(in the rows, 128 means zero)
A: several groups of rows, each row roughly a mix of its group's hidden directions
A (140 x 10)
[[108 134 171  81 129 119 144 125 120 114]
 [108  77 140 128 121 129 146 126 100 100]
 [142 136 100 139 175 114 131 121 106  97]
 [112 101  96 118  91 162 112 128 133 141]
 [126  84 125 125 132 119 110 112  82 112]
 [115 169 149 117 122 123 140 128 151 172]
 [149 104 113 162 168 110 131 123 114 106]
 [118 126  84 109 107 125 161 134 157 144]
 [116 151  87 133  92 115 146 141 147 148]
 [155 113  74 132 116 137 157 128 139 130]
 [121 119 123 150 167 118 148 120 113  81]
 [122 138 114 123 110 168 121 124 161 168]
 [168 118 110 119 142  90 121 117  96 116]
 [ 99 130 125 149 156 136 147 142 166 159]
 [162  95 152 105 141 106 127 132  98 114]
 [140 137 170 117 132  92 158 111 109 129]
 [125 121 126 135 177 111 124 122  97  93]
 [136 108 189 105 128 137 130 126 135 143]
 [148 122 103 112 107 168 145 131 149 158]
 [113 125 114 153 133 114 163 145 110  83]
 [134 176 141 131 126 132 153 170 129 118]
 [119 137 166  77 109 138 129 129 139 146]
 [126  97 127 137 137 128 122 124 100  72]
 [175 143 124  88 141 111 118 136 128 107]
 [139 113 148 150  99  81 144 117 110 118]
 [120 105  99 161 102 107 161 129 112 117]
 [108 152  81 150 146 120 115 123 109 106]
 [100 104 132 174 117 124 166 129 133 131]
 [ 84 102 139 152 106 150 144 119 133 147]
 [149 118 161  84 113 148 141 115 152 131]
 [168 135 114 154 177 122 117 131 127 124]
 [132 134  81 119  91 144 153 143 143 134]
 [118 159 163 166 125 112 113 123 105 147]
 [120 109 166 130 121 111 130 130 100  82]
 [145 112 133 125 107 165 105 121 144 171]
 [160 129  74 146 120 144 112 115 138 126]
 [168 141  95 109 140  98 112 113 111 125]
 [152 149 152 167 166 116 110 131 132 119]
 [168 126 145  91 148 111 111 133 132 100]
 [106 113 159 138  81 139 123 146 131 103]
 [103 138  99 158 131 152 153 151 156 133]
 [163  99 116 148 165 121 104 136 114 140]
 [113 131 125 114 116 110 167 151 107  86]
 [160 105  92  98 144 108 140 132 122 150]
 [162 110 119 120 140 115 131 116  97  84]
 [126  92 109 145  87 113 146 102 142 127]
 [101 154 127 115 145 133 134 168 151 160]
 [122 151 113 142 121 164 104  97 159 144]
 [154 154 123 122 150 154  92 105 130 154]
 [118 118  76 170 125 122 114 127 123 119]
 [104 122  97 146  97 150 160 149 143 124]
 [108 135 153  97 125 171 116 121 142 157]
 [154 134  91 140 106 158 107 114 118 100]
 [149 130 144 101 110 100  95 104 114 153]
 [155 133 128 170 156 110 127 126 124  90]
 [ 95 128 103 163 104 148 145 134 153 142]
 [123 180 113 143 147 133 131 160 122 108]
 [147 121 105 118 103 134 102 113 149 173]
 [160 116 149  94 116  98 116 108 103 119]
 [161 136 181 115 114 118 111 139 122 142]
 [141 140 161  79 153 136 105 135 127 121]
 [150 144 145 103 157  96 142 115 108  99]
 [168 104 112 118 157  94 119 132 108 134]
 [128 134 130 156 119 145  94 112 150 172]
 [ 98 101 135  76 140 108 119 131 119 128]
 [135 119  87 147 116 110 120  96 111 160]
 [117 124 167 164 121 110 124  89 121 114]
 [115 120 183 139  99 125 116 138 116 108]
 [158 150 157  81 141 129 108 129 134 135]
 [155 113 125 113 110 152 117 125 158 172]
 [165 164 114 115 148 110 126 149 137 100]
 [105 128 115 152 125  99 155  98 127  92]
 [135 130  75 171 126 119 139 130 141 130]
 [117 117 123 181 150 111 146 132 116 101]
 [118 127 136  80 168 148 119 112 118 141]
 [105 135 169 125  94 151 142 126 154 144]
 [148 145 145  96 166 151 113 143 112 147]
 [ 90 103 112 167 110 135 155 124 139 122]
 [ 81 111 136 158 108 151 144 121 139 145]
 [110 100 105 169 100 114 151 115 119 129]
 [136 160  84 113 119 138  96 117 139 148]
 [162 105 124 152 151  95 114 104 108 118]
 [128 108  88 130 136 120 115 128 109  79]
 [143 126  91 102 110 143 143 131 149  88]
 [141 113 147 101 119 140 107 113 116 178]
 [156 120 129  74 130 126 117 129 105 105]
 [128 128 179  98 147 110 117 140 105 119]
 [101 115 154 109  82 145 124 147 144 137]
 [148  95  84 132 146 138 106 104 128 140]
 [111 140  80 137 119 148 146 148 151 106]
 [ 92 166  98 118 101 142 133 135 144 134]
 [ 97 156 112 104 121 136 154 132 165 145]
 [109 124 119  80 102 135 150 159 142 132]
 [ 81 146 124 142 121 135 138 147 153 162]
 [137 166  99 154 128 115 159 144 154 127]
 [ 96 145 133  88 121 162 136 150 146 137]
 [135 167 110 164 132 118 142 141 163 143]
 [ 85 133 115 163 134 105 148 137 101 136]
 [149 136  81 118 131 125 117 150 127  87]
 [117 135 109 179 147 107 145 135 133 100]
 [128 129 147 117 160  98 131 143  80 117]
 [117 134  97 117  82 150 142 132 156 144]
 [110 123  89 177 116 121 148 116 125 121]
 [118 155  82 134 120 124 158 151 154 126]
 [128 118  72 125 127 117 120 114 123  90]
 [113 152 125 177 137 142 109 101 143 145]
 [ 83 128 132 141 113 128 144 150 153 163]
 [173 136 129 111 172 139 105 128 138 122]
 [137  82 155 121 126 144 111 101 104 112]
 [120 175 119 110 110 149 156 141 120 153]
 [124 114 140 166 166 100 126 121  96 129]
 [144 143 165  90 124 134 125 116 125 168]
 [155 113 110 161 119 134 119 127  98  88]
 [136 175 145 152 146 106 115 159 124 133]
 [147 125  97  95  88 145 135 116 126 104]
 [112 139 157  77 126 130 129 129 147 158]
 [113 104 135  85 145 152 124 136 108  96]
 [154 162 151 139 154 141  91 110 133 128]
 [146 142  99 169 145  90 125 113 128 137]
 [144 100  86 147 106 118 150 113 108 114]
 [148 101 126 152 168 115 135 125 107  95]
 [133  76 133 123 133 129 111 101 103 104]
 [118 137 148 178 162 115 112 114 115 134]
 [156 143  94 141 172 137 138 116 115 110]
 [157 116 157 110 115 100 103 101 102 130]
 [117 105 170 139 144 110 162 127 114 103]
 [122 134 112 174 153 100 141 132 117  98]
 [109 129 119 146 137  96 143 130 114  76]
 [118 150 127  77 138 159 111 132 148 138]
 [105 122 133 135  95 156 134 125 144 176]
 [117 131 105 162  76 129 145 116 135 122]
 [106 139  93 171 156 108 124 129 118 118]
 [119 135 142 140  73 146 137 129 114  96]
 [124 164 150  96 156 133 123 163 121 140]
 [108 147 145  92 141 145 119 154 156 155]
 [162 119 106 144 130 119 137 118 122  75]
 [118 122  89 124 136 111 167 122 124  89]
 [110 134  73 146 125 117 151 126 147 108]
 [ 93 159 110 133  92 130 135 146 143 152]
 [123 141 126 173 138 121 128 127 115  77]]

the three rows of each list that fit no group, in list order (the others fit one group, some only roughly)
- Q663: [117 111 123 166 153 104 122 125 111  88]
- Q539: [164 115 124  79 137 120 101 123 113 139]
- Q421: [169 127 124  74 117 124 115 124 122 136]
- Q609: [139 110 174 121 158 105 114 105 111 127]
- Q70: [147 111 168  93 117 112 103 106 119 125]
- Q169: [111  93  90 158 118 135 145 109 146 138]
- Q927: [147 122 183 132 144 127  96 116 130 144]
- Q877: [175 132 124 103 141 102 100 107 127 142]
- Q107: [124 128  65 130 139 135 120 114 149 142]
- Q952: [130 114 105 178 114 116 112 105 105 140]
- Q804: [ 91 146 134  93 134 131 144 167 145 126]
- Q385: [135 126 155  82 128 155  91 134 125 123]
- Q402: [130 120 171 104 156 145 117 115 150 154]
- Q451: [103 102 111 163 100 159 138 113 143 132]
- Q439: [147 122 172  89 118 125 114 130 112 153]
  Q70, Q952, Q451
- Q717: [135 130 149 144 146  88 127 127 117  81]
- Q681: [100 137 111 155 144 115 164 123 165 137]
- Q14: [141 137 151 129 185 105 109 122 136 118]
- Q600: [158  97 172 112 114 113 137 112 117 117]
- Q306: [143 142 100 142 122 148 166 151 128  93]
- Q603: [166 137 114 116 166 108  99 113 113 129]
- Q246: [122 145  84 134 141 110 150 151 132  92]
- Q610: [109 162 151  99 149 137 114 165 124 127]
- Q460: [149  85 115 110 159 115 135 121  98 114]
- Q172: [160 121 114 123 115  93 117 111  93 100]
- Q955: [ 89 164 107 111 131 156 129 141 147 143]
- Q211: [165 111 139 108 131 116 103  95 101 112]
  Q717, Q14, Q603
- Q263: [171 113 138  95 128 111 101 113 104 132]
- Q232: [128 149 155  83 163 128 118 148 120 121]
- Q558: [149 131 132 104 142 160  99 126 134 172]
- Q980: [ 94 157 121 105 112 139 132 128 161 160]
- Q119: [153 157 106 139 137 132 144 123 147 175]
- Q408: [108 160 116 140 146 110 152 146 122  85]
- Q208: [138 131 152 132 143  99 160 130  97  92]
- Q204: [179 115 141 124 165 123 108 120 122 115]
- Q457: [155 126  85 164 128 118 104 130 117 107]
- Q596: [128 128 141 103  74 143 129 133 139 159]
- Q991: [141 118 180 122 158 113 112 126 115 105]
- Q778: [133 129  97 113 117 153 116 121 131 182]
- Q174: [156 113 105  84 129 113 118 113 114 158]
- Q349: [ 93 118 142  91 105 117 163 137 112 123]
- Q747: [ 80 136 123 133 158 137 157 154 134 119]
  Q457, Q174, Q349
- Q490: [ 86 109 165 152 109 123 133 151 130 134]
- Q904: [187 129 108 113 136 112 119 114 113 115]
- Q7: [115 162 127 108 111 148 135 154 172 121]
- Q346: [125 139 158  92  82 141 144 141 133 124]
- Q757: [117 151  80 132  99 148 137 128 146 149]
- Q888: [105 120 155 152 116  98 142 121 101  94]
- Q831: [122 126 159 106 134 110 134 134 108  75]
- Q560: [147 124 121 159 153 137 127 119 104  79]
- Q68: [138 121 175  89 120 134 115 141 151 144]
- Q192: [112 130 169  99 120 109 120 126 129 170]
- Q551: [176 112 121 126 123 110 138 130 104  90]
- Q512: [114 149 122 177 159 137 141 130 135 102]
  Q490, Q904, Q512
- Q732: [142 126 113 148  72 144 141 150 124 114]
- Q54: [178 120 146 110 143 112 119  97 109 119]
- Q585: [160 119 138  95 118 135  89 121 142 158]
- Q252: [144 105 163 110 155 119 105 114  98 146]
- Q149: [ 91 128 130 134 130 128 146 129 153 180]
- Q992: [136 112 146  84 163 112 129 150 106 118]
- Q721: [102  98 166 156 125 117 128 144 122  99]
- Q359: [ 88 147 138  89 159 122 146 143 131 124]
- Q889: [126 146  76 160 102 120 137 141 131 123]
- Q792: [ 98 146  77 150 127 130 151 135 132 120]
  Q54, Q149, Q721
- Q308: [134 122  76 109  95 139 123 121 127 154]
- Q849: [146 145 118 145 157  98 137 144 129  84]
- Q302: [147 109 102 168  92 123 150 125 142 130]
- Q673: [168 105 160 122 131 126 104  98 112 121]
- Q441: [123 140 134  86 110 159 160 143 143 146]
- Q686: [137 102 113 171 105 100 131 104 112 132]
- Q647: [153 145 109 145 171  99 132 129 106 111]
- Q994: [142 126 163  84 152 107 120 135 140 149]
- Q976: [124 108 125 178 132  97 157 132 119 112]
- Q430: [156 126  79 126 143 137 142 115 134  94]
- Q607: [106 109 154  94 103 122 118 139 137 166]
- Q835: [123 167 128 117 109 125 159 154 153 156]
- Q625: [100 166 118 150 143 127 148 148 153 153]
- Q437: [173 110 137 130 128 121  89  99 112 132]
  Q686, Q994, Q625
- Q997: [116 143  91 143 128 102 166 134 135  98]
- Q147: [161 102 168 104 129 114 120 103 128 142]
- Q478: [106 155 122 144 152 104 138 135 116  82]
- Q693: [115 165 122  97 166 145 122 153 141 125]
- Q336: [127 123 132  81 149 128 137 148 138  86]
- Q731: [126 124 153  73 130 132 129 149 139  99]
- Q161: [106 155 120 158 138 135 163 155 139 103]
- Q929: [127 107  97 130  99 154 153 101 150 144]
- Q690: [169 151 123 100 124 142 108 101 102 120]
- Q109: [103 102 136  99  80 147 124 126 121 141]
- Q283: [108 121 112 114 117 121 117 121 138 189]
- Q922: [ 92 160 128 148 126 137 122 135 138 174]
- Q6: [177 131 127 115 133 110 120 101 101 101]
  Q109, Q283, Q6
- Q462: [ 79 158 112 133 129 111 150 150 135 138]
- Q167: [113 113 147 161 166 124 134 142 106  96]
- Q372: [136 124 169 122 178 133 126 140 119 105]
- Q645: [ 97 174 139 127 129 158 125 129 147 153]
- Q902: [123 165 129  95 122 122 135 138 132 176]
- Q155: [127 109  94 108 125 141 123 116 153 174]
- Q280: [132 105 138 151 185 124 118 117 116 112]
- Q802: [174 144  85 134 141 125 118 138 147 118]
- Q276: [153 111 142 168 116 102 118  92 121 140]
- Q407: [104 136  83 115 120 149 148 143 160 138]
  Q372, Q902, Q802
